The rows of A fall into a few groups, which share some directions, and each row is roughly a mix of its group's hidden directions, except one row that fits no group.
A (80 x 11):
[[ -5  11   7   7 -12   5  22  -8   3   0  23]
 [  7 -12  28  -3 -11  -3  10  11  -5 -10   9]
 [  5  -9 -10  26   0   5   8  19   6 -10   1]
 [ -1  17   0 -18   8 -12  -5   1  17  14  13]
 [  2  -1  -3  -7  16  10 -11   0   2  -9 -30]
 [ -8   2  18  -7   8 -11 -17 -13 -14  14  -1]
 [  5   0 -14  21  -3  12   3 -24   2  -9  -4]
 [-14   8 -19 -11  13  -6 -15   7  -3  14 -10]
 [-17  15  -6 -11   7 -13 -15   0  -2  19   6]
 [-17  -7  11  -3 -23   1   8  -1 -21  -2   0]
 [ 12  -5 -12  -5  18  10  -2   1   7  -1 -26]
 [ 21 -12  22  -9  10   4   4  -2   2  -6 -13]
 [  7 -16  16 -11  13  -1  -8  -3 -11  -7 -21]
 [-12   1 -11   9 -20   4  10  -2   1  -5 -25]
 [ -3  -2 -24  21  -5  16   6   8  -4  -2 -10]
 [  0   5   5 -24   4   5 -15 -12  -6  -8 -19]
 [ -1 -14  22 -13   6 -13 -12  13   4   8  -5]
 [ 13  -4   4   6  10   5  -3 -31   2  -7 -12]
 [  1 -10  -4   1 -16 -11 -12 -21  -7   6  19]
 [ -6 -10   6  -5 -31  -5   1  -5  -5  -9  14]
 [ -2 -11 -12  12 -14   1  10   7 -21 -17  -3]
 [  6   7 -10   7  19   8  -1   1   1   6 -29]
 [ -8  -6 -11  12 -27 -10   2   2  -9  10 -11]
 [  1  -2  20 -17  -5  11   3   3   3 -23   9]
 [-10  -8  -9  -3 -19   2 -10 -20  -1 -13 -16]
 [ -6   1 -21   8   1  -2  -2  -2   6  -2 -30]
 [  3  13  -3  10  22   1  13  18   6  13  -2]
 [  5  -3  -7  27   0  17   1  -8  -9   8 -14]
 [ -2   1   9 -27   5 -16 -14  -9   1   9  -5]
 [  5   5 -17  19   3  12   0 -23   5   0  -7]
 [ 11  -9  -2   3  14   7  -6 -22  -2  -8 -21]
 [ -6  -7  -8   8 -34 -10   7   1  -3   0   1]
 [-10  -9  27 -16  -8  -8  -5   2  -9  11   2]
 [  1  -9  -7   7  12   6 -10 -19 -11  -5 -23]
 [ 18  -4   4  19   9  14  12   2  -9   2  16]
 [ -4 -13  24   7 -10   7   9   9 -16   5  10]
 [  7   0   7 -13  26  12 -15  -3  -1  -6 -13]
 [  2  13  -6  16   3   5  -5 -29   4  12   3]
 [ -9  18   4   6  13  20  13 -12   5  -4 -10]
 [-15 -12   6   3 -12 -22   2  18   8   9   4]
 [ 14   4   0  14   5  25   9  -9 -14  -6   7]
 [ -7  -7   3   5 -29  -7   9  17 -10   5  -2]
 [  8   9   6  -7  24  19  -2 -13   4  -9 -10]
 [-22  18  -9   2 -14   3   5  -7  18   5  -1]
 [  8   0  12 -11  25  12 -15  -4  -8   2  -9]
 [-13  11  -9  13  15  -9   8  15   7  17   8]
 [ -2  -5  26 -22   2  -4 -10  -5  -9   9  -2]
 [ -6  10   7  10 -10  -6  -2 -24   0   3  22]
 [  0  -7   4  -4 -29   1   3 -17  -3 -12  12]
 [-16  -2 -12  11  -5 -20  -2  13   2  16  12]
 [ 15  11 -15  18  13  14   8  -6   7   1  11]
 [-10  -6 -10  26 -13  10   2  -2 -18  -4  -2]
 [-18  -7  -4   2 -28 -13   3   2   2  -4  12]
 [ -9   3  -6  -8  25   4 -13  -8  14 -14  -6]
 [ 12   5  -8 -11  21   4  -6  -3  13  10 -19]
 [  4   0   2  -4  -7  17   5 -14 -28 -12  -4]
 [-20 -13   3  -7 -14  -3 -17   3  -9  -4 -16]
 [ 21  -1   6  -2  14  20  -2  -9 -17  -9  -3]
 [-13 -12  -2 -11 -17 -13  -8   7   9 -18  11]
 [ 20  -7  -2   9   6  13  14 -15 -17  -7   2]
 [ 25  -9  16   6   6  12   9  -6   5  -4 -12]
 [  9   6  19   3   8  12   7 -10  -3  17  20]
 [  4  -7  27  -5   5  -6   0   3  -2  19  16]
 [ -3   8   3   4   0  -6  18  17  10   1  25]
 [  4  -5   7 -15   4  14 -13 -15  -1 -19 -15]
 [  6   8  21 -19  12 -11  -7  -1   6  16   5]
 [-22   9   2 -13 -13 -15  -2  -5  13  13   1]
 [ -9   4 -12  10 -19  13  14  -6 -16 -12  -2]
 [  7   5   8  12 -18   2  23   7 -10  13   7]
 [ -1  -9  -7   5 -20 -11   3  23  -5   5 -16]
 [  9   2  27  -5  14  12  -5  -5   4  14   8]
 [  6 -18   0  16  -3  13   5  -2 -14 -15 -16]
 [ -4 -10   1 -21   5  -6  -2  28  -4  -6 -10]
 [ -8 -17  -2   2 -11  -5  -3  18  -7 -18 -17]
 [  2  -5  30 -15   6  -2  -6  -2  -4  15   6]
 [ -4   3   9  -2   2  -7   7  10   5   1  34]
 [-12  12  15 -10  -1  -3  -3  -7  17  21   9]
 [-10   6 -17  22  -8   2  11   9  17  -2   4]
 [ 19 -14  15   0  10   8   0 -11  -3  -8 -19]
 [ 18 -11  11   5   8   8   1 -21  -1 -10 -16]]

One row of each group comes first, with its name. Which group is each row after those in?
[-15 -12  -2  -7 -15 -26  -2  13  -2   0  -5]
<81>
[  8   8   1  16 -16   6  16  -5  13  -2  20]
<121>
[  4  -9   8  -5 -29   0   2 -14  -8  -8  12]
<18>

[ -2   5  -1   9 -15  -9  20  11   6   4  23]
<18>
[-10  -1  18 -13 -10 -15   0  13  -6  -2  19]
<121>
[-13   3 -11  10  10   0  -5   6  -3  13 -28]
<18>
[  9  11   1   2  -2   6  25   3  15 -14  14]
<18>
[-17   6  -5   4 -12 -18   7   4  15  15  12]
<81>
[ 13 -13   5 -13 -11  -7  -1  25   3 -14  -3]
<18>
[-15  20 -13  -4  -3  -9  -6   2   7  16  17]
<121>
[ -4   3  20 -10  17   2  -3  11  -1   2  23]
<18>
[  6 -16 -10   8   2  14   6  15  -7 -10 -21]
<121>
